The rows below come in pairs that one turn or mirror swaps. Which row does each named row swap with?
The rows were stretched afterwards, more along some directions than others.
k_828:   2.0 -25.7   5.7  11.2  -2.6  -5.4   7.6   4.7  12.9  18.7   1.9  11.1   8.4  16.4  -7.0 -20.7
k_845:   5.8 -17.7   3.9  10.4  -4.7  -3.3  10.6   8.1  20.4  27.7   4.2  16.0   8.9  19.3  -8.2 -20.3
k_743:   3.0   1.5 -25.5  10.1 -19.4   9.4 -14.7   1.4  -0.3   8.6  13.3   5.9  -7.3  12.5  13.7  24.0
k_273:  -1.2 -14.4   2.3   6.0  -1.5  -4.3   8.9  -3.1   2.9  -7.5  -0.6  22.4   2.7   1.6  15.4  29.5
k_540:  -6.8 -10.7 -10.3  25.6  -9.8   0.5   8.2   0.9  -2.5 -17.3  -8.0  22.6  -1.3   2.6  28.2  37.3
k_159:  32.4   7.7 -29.1  16.2  -3.5  11.6  -9.5   6.1   3.6  20.1  -5.1  26.3   6.9   8.0   6.6   0.9
k_78: -14.6  -4.3  28.1   0.9   9.5  -3.4   4.5  -6.3   1.7 -19.9  -9.1  -9.3   0.7 -13.7   0.0   4.3
k_951:   9.2  12.2 -19.8 -17.2  12.1   3.5 -14.8  -3.3  -7.9   9.2  -6.9 -12.9  -2.3  -2.0 -20.3 -18.5
k_20: -12.4  -5.0  25.1  18.6  -1.2  -2.8  -1.8  -8.8  -6.0 -25.6  -7.0 -18.8   4.9  -6.8   8.7   4.0
k_713:   8.0   9.1 -10.8 -15.0  13.2  10.6  -9.8  -9.5 -11.7  10.5  -3.1 -13.6  -4.3  -0.4 -17.4 -19.2
k_3: -11.4  -5.5 -14.9   9.6 -18.3  16.9  -0.7   4.8 -16.2   7.8   0.1  14.9   4.3   5.3  30.3  33.5
k_888: -20.2  -1.3  24.7   0.4  10.5  -5.4   7.3 -10.3  -4.5 -35.2  -9.3 -15.8   0.5 -11.4  18.5  19.2
k_232:  -9.1   4.5  17.6  -1.2   6.2  -2.2  -4.4  -9.0   4.6 -30.3   3.4 -13.8  -9.4   5.4  -3.6 -16.9
k_676:  -5.8   2.9  25.3 -13.8   1.3  13.0  19.0 -11.6 -18.5   0.9  -7.5  -5.4  -2.3  -7.7  16.4  21.2
k_92:   1.5  10.5  -2.5  10.9   2.6  -4.8 -13.6  -5.9   7.0  -0.5  12.7  -0.8  10.5  11.7  11.7  14.4
k_435:  11.4   0.8 -27.3  24.9 -16.5  13.9 -13.2  -0.7   1.9   5.4   9.8   2.7  -3.5   8.0   9.7  11.3
k_794:  10.7  15.2 -13.3 -25.0  13.0   7.1 -11.6 -12.4 -10.6  -1.2  -5.4 -23.2  -6.0  -8.7 -17.1 -23.2
k_692:  -4.9 -22.0   6.6  11.2  -8.3  -9.2   4.3   6.8  13.0  15.3   1.9  12.4   8.9  21.3  -5.3  -9.5
k_686:  -2.6  10.1  12.1  -5.3   8.3   3.5   4.4  -2.8   5.8 -15.8  -2.2 -11.9 -10.7   0.8 -10.5 -33.2
k_803:   1.1   3.2  -5.1 -22.7   7.7  17.9 -11.1 -15.2 -17.7  -3.9  -4.7 -17.9  -5.6  -9.9 -12.3 -14.9
k_489: -19.8   1.2  21.4  -8.1  10.0  -8.3  10.3  -3.2  -9.6 -33.8 -10.5 -18.9  -8.9 -23.1  -1.3   0.0
k_442:  -4.1  -5.7  -2.6   6.8  -7.9  10.9   4.3  -5.6  -2.7 -21.1  -1.8  22.8  -1.5 -11.0  19.6  20.6
k_276:   5.0  -5.9 -23.2  13.0 -18.4  16.2 -16.3   1.9  -1.3  11.2  15.6   6.2  -8.2   5.3  12.6  26.9
k_667:   1.9   3.4  12.7  -5.6  -8.2  20.0   5.2   2.4 -13.9   3.3   0.2 -14.0   1.3 -25.6   7.7  -8.4
k_954:  -6.4  -9.7 -13.5  18.3  -3.1   1.0  13.4   9.8   1.1 -16.3  -5.0  29.4   4.4  -3.1  17.9  22.1
k_662:   4.2   8.6  -6.7 -22.4   8.4   4.5 -12.0  -8.2  -5.7  11.1   1.6 -17.5  -0.2   0.3 -13.9 -15.5
k_919: -11.0  -1.3  24.1  -7.6  17.8  -1.9  10.8  -3.9   0.1 -17.1  -5.3  -8.8   3.5 -19.3 -13.4 -14.8
k_310:  -4.9  -7.9  17.7   1.3   7.9 -15.8   6.6  12.9   6.3  -2.6  -1.6  -4.7   6.5  -4.3  -6.8   3.6
k_365:  32.3   7.3 -25.1  16.5 -11.1   7.9 -12.4  -1.7  -2.7  16.3  -3.4  18.8   9.0  11.6   6.2   4.8
k_751: -11.5  -9.4  -7.3  14.7  -9.2  -0.6   9.7   8.9   4.6  -7.1  -0.5  35.4   7.7  -1.5  14.8  26.8
k_479:   8.8   4.4   6.8   2.3  -5.9  15.4  -1.7   2.9 -16.1  -0.3  -0.4 -21.7   0.6 -17.9  -5.0 -19.8
k_134:   3.6  -5.5 -24.0  12.8 -17.1  10.8 -11.4   2.3  -2.7  11.3  17.1   5.0  -4.9   5.3   8.0  24.5
k_385:   5.8   4.6 -15.0  21.1   0.9 -10.9  11.1  -3.4  -3.0  -6.5   5.2   8.1   8.4  -4.4  20.4  10.7
k_42:  -5.3   5.5  17.2 -23.5   4.1   9.1  16.8 -10.3 -19.4  -1.2  -2.3  -9.0 -11.3  -9.1  13.9  29.2
k_431:   7.7  -3.7 -21.8   4.2 -20.0  11.7  -9.9   4.8   0.9  18.5  11.9   5.6  -7.9   5.2  -0.4  15.0
k_125:   7.2  -6.8 -24.9  22.0 -13.2   9.0 -10.1   1.6  -0.5  15.6  14.6   4.5  -5.4  12.3   8.5  17.4
k_875:  10.0  10.6 -11.4 -15.5   7.6  17.7  -6.4  -3.8  -9.3  14.7  -8.0 -10.0   1.6  -6.4 -24.8 -31.0
k_164:  28.5  14.8 -25.2  10.9  -6.4   0.1  -2.6   5.8   6.2  15.5  -5.0  24.0  10.7  11.9  10.2   9.6
k_776:  -3.4   6.5  16.5  -0.7   7.4  -2.8  -1.5  -1.9   9.0 -20.2   0.6 -10.5 -12.8   7.5 -15.0 -26.9
k_342:   5.4  13.2 -13.5 -19.9  10.7   6.4 -15.5 -15.8 -17.8  -1.3  -7.1 -21.4  -6.6  -4.6  -9.2  -5.2
k_834:   1.1  -7.7  -8.8  20.2  -7.0   7.9   5.3   4.4  -2.9 -10.3  -3.2  30.1  11.5   4.9  11.9  12.7
k_533:  10.6   0.0   4.1   7.9  -4.8  15.6   0.8  14.5  -3.7  16.5  -1.0  -8.8   2.2 -13.6  -6.3 -18.9
k_472: -10.2  -1.9  20.7  -3.0  10.4 -14.9  13.1   5.2   5.5 -14.8 -11.9 -13.3   3.2  -7.9 -10.4  -9.1
k_146:   4.5   5.6 -18.2   4.6   2.6 -11.3   7.0  -8.2  -8.4  -0.5   4.9   1.5   1.9 -11.2  15.2  14.2
k_286:   4.7  -0.9 -23.7  18.4 -14.2  -2.0 -14.9   3.9   6.7   4.8  11.0   1.7  -5.5  13.0  -4.0  11.6
k_96:  -3.2  -4.7  -8.2   7.8  -8.3   9.3  -6.7  -6.2 -14.2 -21.3  -5.5  18.6  -5.2 -10.3  30.7  36.6

k_776 swaps with -> k_828
k_42 swaps with -> k_146
k_662 swaps with -> k_743
k_431 swaps with -> k_794
k_713 swaps with -> k_125
k_667 swaps with -> k_164
k_78 swaps with -> k_954

